Each path is a new rotation, seen through one point. The rows after it are directions, each followed by how far the rotation turns it, in degrees a step (0 if it stays put).
Each turn is a multiple of 5 degrees from 10 to 175, or 0.
Each row of a path follows its step; steps can be skipped.
Path 1:
step 2: [ -8.8  -0.6  29.4 -18.6  14.2  20.8  21.4  -0.4   2.2   9.4   6.8  12.8
 -18.9  -1.6 -16.0 -16.8 -15.1   1.2   1.2  33.2  -8.6  17.0   3.0 -11.9
  -3.2 -11.3  -3.0  34.9  -6.0  -0.2 -12.5 -13.6   3.7   0.9 -12.3  37.5
 -24.4   8.4 -15.6  12.8 -23.6  -6.6 -38.6  -4.9   4.2  13.4  24.4  -0.1
   5.2 -30.6   6.0   1.4]
step 3: [-13.1  17.5   8.6  -1.2  16.1   6.8  -6.2   6.0  -7.7 -35.0   9.6  -4.2
  -5.8  17.2   5.7  -8.0  -2.0   8.0  23.3 -22.3 -25.9   5.4  21.4   2.8
   1.7  14.9  -4.1  18.6   4.0  25.5 -21.6  17.4 -15.7   6.0  19.2  18.6
 -11.8   5.8  19.1  31.7 -20.6  -1.4   3.0   6.3 -34.0  24.5  23.4   8.5
 -25.1 -17.3  -7.6  14.0]
step 4: [-37.9  11.9  17.2 -10.2  23.8  -4.5 -52.9  -7.7  -2.8  -6.0 -23.5  -4.8
 -10.6  12.2  -7.9 -10.5  12.9  16.9   6.9  24.2  -8.0  -5.5  -7.7  14.6
  -1.5 -28.4   0.7 -11.0  -3.0   3.3  -8.7 -27.8   4.4   0.6  18.7   1.2
 -27.8   5.0  -7.1  26.5  -6.3  18.2  21.5  -3.9  12.1   2.3  26.5  -4.9
   1.2 -11.0  -5.5  10.7]
step 6: [ 11.1  30.4 -14.0 -19.2  11.9 -10.2 -21.0  -2.1   3.5 -24.8   8.5   2.8
  -5.2  25.5   8.1  -9.0  11.0  -4.1  -1.0  -0.2  -5.9  -9.2   3.6  -8.7
  -7.4  24.8  -4.3   8.2  -1.4  -3.7 -17.4  11.1  20.1   8.9  17.6   7.4
  13.5 -14.2  18.8  44.7   9.4  14.3  13.3 -18.8 -33.0  24.7  -2.9  11.6
   3.6 -10.0 -35.9  24.8]
step 8: [ 11.5   9.3  17.6 -17.3  17.0  26.7  10.0 -10.7  13.0  -9.0  41.4 -10.1
  -7.8   1.8   2.9 -32.5   0.0 -17.2 -17.3  16.0 -20.8  15.4  26.5  -7.5
 -14.1 -10.4 -19.6  31.5  -5.7   8.9  -0.7   4.9   1.4   6.4  -2.4  21.2
  12.9  15.5  -2.8  10.4   2.2 -24.1 -21.7 -10.3 -11.6  24.0  17.4  -7.7
 -22.6 -11.0  16.8  14.3]
step 10: [-18.9   7.4  11.0 -17.5  22.3   2.0 -25.7  -6.0   5.5  -2.8  -3.2 -20.8
 -28.6  -9.2 -12.0 -22.0   7.2  16.1  18.6  25.1 -35.8  -4.6   1.6   9.2
  12.5 -14.4  25.7  30.7  -6.9  -4.3   8.9  -8.2 -14.3  -9.7  -6.9  -1.1
 -34.6  19.6 -16.7  13.2  11.0  13.4  -3.2   0.4  13.0 -14.8  15.9  -8.3
 -14.2 -29.7   2.3 -15.0]
step 12: [  9.1   7.3 -10.2 -14.2   2.1  -3.3 -24.8   3.4  -5.3  -6.1   2.2  13.4
 -35.7  25.0 -13.9  -7.1  24.0  40.8   7.6  -8.3  -0.5  17.6  -5.8   2.6
   1.5   1.0  -1.8   2.8   8.1 -21.9   4.9  -1.0  19.7   0.4  19.6  15.8
  -8.3  -6.0  -0.4  37.9 -21.5  25.0  14.7 -13.5 -21.9   4.1  17.7   0.2
  21.6 -13.0 -37.0   3.5]
step 14: [ -7.3   6.7  18.1 -23.5  25.4   7.9   5.9   4.6   6.0 -10.3   8.8  15.1
   2.5  18.7  13.6 -13.3 -14.7 -24.8 -25.4   4.3   2.4  15.1  28.0 -10.3
 -12.5   1.5 -27.6  17.8 -14.2   1.5 -23.1 -25.4  29.5  -4.6  14.2  32.0
   9.7   5.4   5.6  11.4 -24.4  12.0 -16.4  -5.4 -21.2  18.3  10.9  15.5
  -8.6 -23.1 -10.4  17.6]
step 15: [ -1.0   0.1  -3.0 -27.2  -1.9   5.9 -13.1  -9.3   6.1  10.2  -0.9  -0.8
 -18.0  11.3 -11.8 -23.3  10.0  23.1 -13.0 -26.5 -35.8   2.8 -16.5   3.1
   3.7  -9.6  -6.9  14.0  -0.5  30.7 -13.4   7.9 -12.8 -10.2  22.3   7.4
 -10.5  -5.6  -5.2  29.7 -16.5   9.9  19.0   3.7 -16.4  -6.1  42.7   7.9
 -10.3 -36.2 -19.7   7.9]
step 16: [-10.8  27.7  24.8  -9.2  19.8 -12.9 -24.7 -17.6  16.4 -16.5   0.2 -13.6
  -1.0   9.9   4.0 -46.1 -12.9 -15.5   0.6  28.3 -34.1 -18.9   9.6  13.2
  -1.8 -25.1  -6.8   7.5  -1.9  10.2  10.0 -10.1  -8.3  10.9   4.4  -7.1
 -24.4   4.2   3.3  15.0  11.5   0.4  -4.6 -26.5  14.0   0.7  18.4  12.5
 -14.4  -8.3  25.9   3.6]
step 17: [ -4.6  10.9  -8.6  -9.9  24.2  -7.3   7.3  12.7   1.6 -17.9  15.4  27.1
 -21.2   8.7 -14.9 -47.7  -8.5   1.6  -0.2  23.0  12.4   1.5   2.6 -17.1
  -4.4   3.0   4.6  23.3  -9.6   0.6  -6.3 -21.1  18.5  19.5   5.5   1.4
  12.4  24.8  29.8  17.9 -22.2  34.5  -5.9  -1.6   0.4   7.9  11.3 -14.5
  -3.3 -19.8 -17.2  20.9]
Speeds:
[ 1.8 -4.8 -4.9 -2.7 -1.8  5.2  3.7 -1.3  4.9 -2.7  2.7 -3.2 -1.2 -5.5
  4.7  0.3 -3.5  0.8  3.8  4.5  9.5  2.1  5.8 -4.7  4.0 -3.6  6.0 -1.0
  3.6 -1.5  5.2  9.3  6.9  7.5  9.6  2.8 -1.4 -7.3 -7.0  5.0 -9.2 -3.0
 -4.5  3.8 -2.1  7.4  0.6 -0.4  7.8  1.2  5.5  2.6] | 65
[ -9.5   2.0   2.9   2.0   1.7   4.7  -7.4  -1.0  -4.3   0.6   3.6   1.2
   0.7  -1.4  -3.8   5.1   6.7   0.7   3.9   8.4   4.0  -5.9  -7.4  -4.5
  -5.1   7.2   4.1  -2.2   1.6   6.5 -11.5   2.6  -6.5   6.1  -3.5   4.4
   2.0  -0.8  -1.5   1.6   4.0 -10.6  -3.1   1.1  -0.1   8.9  -0.9  -6.0
   2.1   3.8  -1.9   4.0] | 20
[  3.3  -5.2  -2.1  -4.0   2.0   1.8   9.2   6.9  -3.3  -3.2   7.3  -4.3
  -7.1  -0.9  -1.6   6.7  -2.8   4.1  11.1   5.5  -0.3  -0.8  -0.2   8.5
   1.1   4.4  -0.9   1.1  -1.9  -2.6  -0.2  -2.6   0.2  -5.1  -9.1  -4.9
  -7.8   4.5   0.4   0.6  -4.5   0.6   1.8  -6.4  -2.7   5.4   2.9 -10.7
  -1.4   5.3   3.8  -7.2] | 40
[-10.7   3.2  -5.3   0.3   7.5  -6.6   6.5  -0.4  -7.3  -5.5   6.7   0.2
   2.2  -1.2  -1.6  -2.2   1.2  -5.2  -6.4  -7.7  -0.7  -2.3   2.6   2.7
   1.5  11.7  -2.0  -2.2   2.3  -4.0   0.3   0.5   1.2   3.3   9.3   4.4
   6.7   5.0   0.1  -1.3  -3.3   9.5   2.2   3.2  -7.2   2.4   1.6  -4.8
   1.1   8.4  -0.3   1.1] | 130
[ 11.0  10.7   4.6   1.4 -10.6  -3.9   1.1   2.5  -1.0  -3.2  -2.8   2.0
  -1.9   2.9   0.3  -0.1   0.1  -0.3  -4.5  -5.7   5.5   7.8  -7.6  -1.6
   1.7   8.4  -4.5   8.2 -11.4   7.0   3.5   4.4  -1.3   0.6  -1.6   3.7
  -1.4   3.0  -3.5   2.0  -4.6  -1.1   3.1   5.2   0.3   7.9   2.4  -4.6
   3.9   0.9  -1.1   0.0] | 120
[ -1.3  -5.4   3.5   5.7  -2.0   0.7  -6.4   2.1  -6.2  -1.1  -8.7   8.8
  -4.1  -3.5   0.6   1.2   1.3   1.3   4.3   0.8  -6.9   2.5   2.3   6.3
   0.2   3.6   0.1  -1.6   0.3   1.8   0.7   0.1   5.9  -0.3   2.7  13.2
  -2.7  -6.2   1.3 -10.0  -4.5   1.5  -5.1  -0.8  -2.1   7.2   5.1   8.6
  -1.5   2.2  -3.0 -11.9] | 35
